In the rows, 128 means zero.
First come named moves, each a turn or a mirror, each shown by rows before and after it. For each pair of rows after them, which moves, in which order, take the first row to the second? The first pair is done for you.
G (before -> after):
[129 135 148 146 143 153 108 106 129 106 132 122 107 136 141 124] -> [131 136 147 145 141 150 107 110 125 108 136 118 106 140 140 119]
[121 161 117 138 152 117 162 161 125 129 167 118 111 131 184 103] -> [ 92 112 114 158 148 154 162 132 166 126 118 140 109  85 159 126]
[120 113 123  91 119  92 160 112 132 146  76 132 153 117 141 122] -> [130 126 124  87 118  80 160 118 121 146  90 123 151 129 149 113]
F (before -> after):
[147 142 116 153 140 118 104 112  73 175  99 117 158 130 117  86] -> [149 147 116 121 135  95 122 115  79 164 100 111 161 140 134  74]
[147 122 145  94 129 116 117 120 101 129 122 137 129 155  89 134] -> [145 116 147  97 125 117 119 118 106 130 111 140 129 152  86 137]
[111  87 126 123 112 130 134 101 147 141  83 129 150 107 120 143] -> [133 115 120 173 130 157  98 125 112 164 142 117 140 127 104 150]
H (before -> after):
[148 132 109 139 125 120 112 152 106 182 161 112 158 125 115 171] -> [130 116 101 159 127 140 115 138 122 187 129 119 157  97 118 170]
[122 111 133 145 115 152 127 119 166  96 136 123  93 117 150 140] -> [140 131 140 124 108 130 128 135 150  95 162 115  99 141 152 139]
[133 118 148 106 103 105 132 139 147 104 138 125 128 115 150 130] -> [127 108 141 112 103 112 134 131 152 107 123 128 127 105 153 130]
K (before -> after):
[144 142 147 107 128 106 130 141 129 101 142 123 108 149 141 103] -> [136 129 145  98 111  93 139 137 153 103 142 132 116 135 136 136]
[110 110 117 107 145 131 141 135 143 126  90 134 111  84 160  94] -> [109 107 114 109 141 129 145 136 146 136  93 135 116  78 159 106]
[126 139  83 155 152 125 141 134 115 160 151 120 109 120 188 150] -> [134 149 100 145 162 134 137 133 105 133 149 121  86 134 184 116]
U (before -> after):
[144 179 113 109 144  90 138 140  77 104 145  98 137 169 178  55] -> [137 172 100  98 129  64 155 139  98 121 136  96 157 149 198  78]
[149 127 130 115 130 107 106 122  77 143  99 122 148 154  90 115] -> [132 117 118 104 113  79 133 126 108 159  97 124 169 133 115 146]
[143 140 106 101 115  79 148 166 112 141 136 115 145 144 139 114] -> [131 141 105 103 115  85 154 169 139 132 150 118 131 137 149 133]
[ 93 139  70 130 131  83 191 128 175 145 129 123 124  70 243  93] -> [ 88 145  95 151 151 127 177 139 193  97 173 132  68  82 232  87]
Now pairs of rows:
Between the rows of a pair lie 2 to 3 moves.
[124 130 141  83 111 107 158 140 179  79 154 139 108 139 145 136] -> [140 145 141 161 134 151 105 155 135 117 196 128 102 144 106 158] | F F G
[140 118 136 129 145 136 109  97  82 141  71 115 150 124 103  88] -> [124 104 113 130 126 121 127  96 112 163  68 117 173  98 120 124] | F G U
[145 158 113 149 133 105 115 142 100 174 155 114 161 143 119 168] -> [133 156 132  75 129  80 151 120 116 115 102 118 143 152 153 100] | K F
[142 109  94 116 131 116 125 131 120 149 130 117 158 145 121  98] -> [121  85  91 126 124 130 134 125 161 138 124 128 154 122 122 122] | G U
[134 127 111 151 138 150 131  99 116 198 109 135 150 101 146 144] -> [155 169 133 122 155 143 125 119  92 151 141 123 112 151 160  84] | F K
[ 89 107 119 114 123  98 160 130 201  81 103 133 134  76 148 100] -> [143 177 118 166 152 107 105 180 110 119 201 101 129 136 134  95] | F G
[122 175 157 125 117 123 124 143 148  76 177 148 126 163 105 136] -> [107 148 150 115 103 110 139 137 177  87 152 156 146 138 105 171] | K F
[100 121 118 134 124 129 148 136 161 124 124 134 112 108 152 135] -> [121 145 130 137 138 135 131 146 132 110 151 127  95 139 149 114] | U G
[110 126 132 141 127 110 103 143  88 147  98 116 172  95 112 141] -> [120 143 137 123 126  91 111 150  79 140 109 108 174 110 127 127] | G F
[144 112 123 133 127 152 125  85  93 130 121  99 107  99 104 140] -> [133 106 115 117 112 129 141  87 109 136 113 100 123  90 118 152] | K U U
[128 102 138 146 136 154 102 102 113 149  89 132 141 114  84 137] -> [126 103 161 115 131 151 111 100 125 112  91 135 119 127  80 119] | G K G
[134 138 125 119 109  98 136 146 151 138 184 127 140 136 140 182] -> [138 146 132 138 125 123 119 151 139 127 198 124 119 147 129 170] | U K
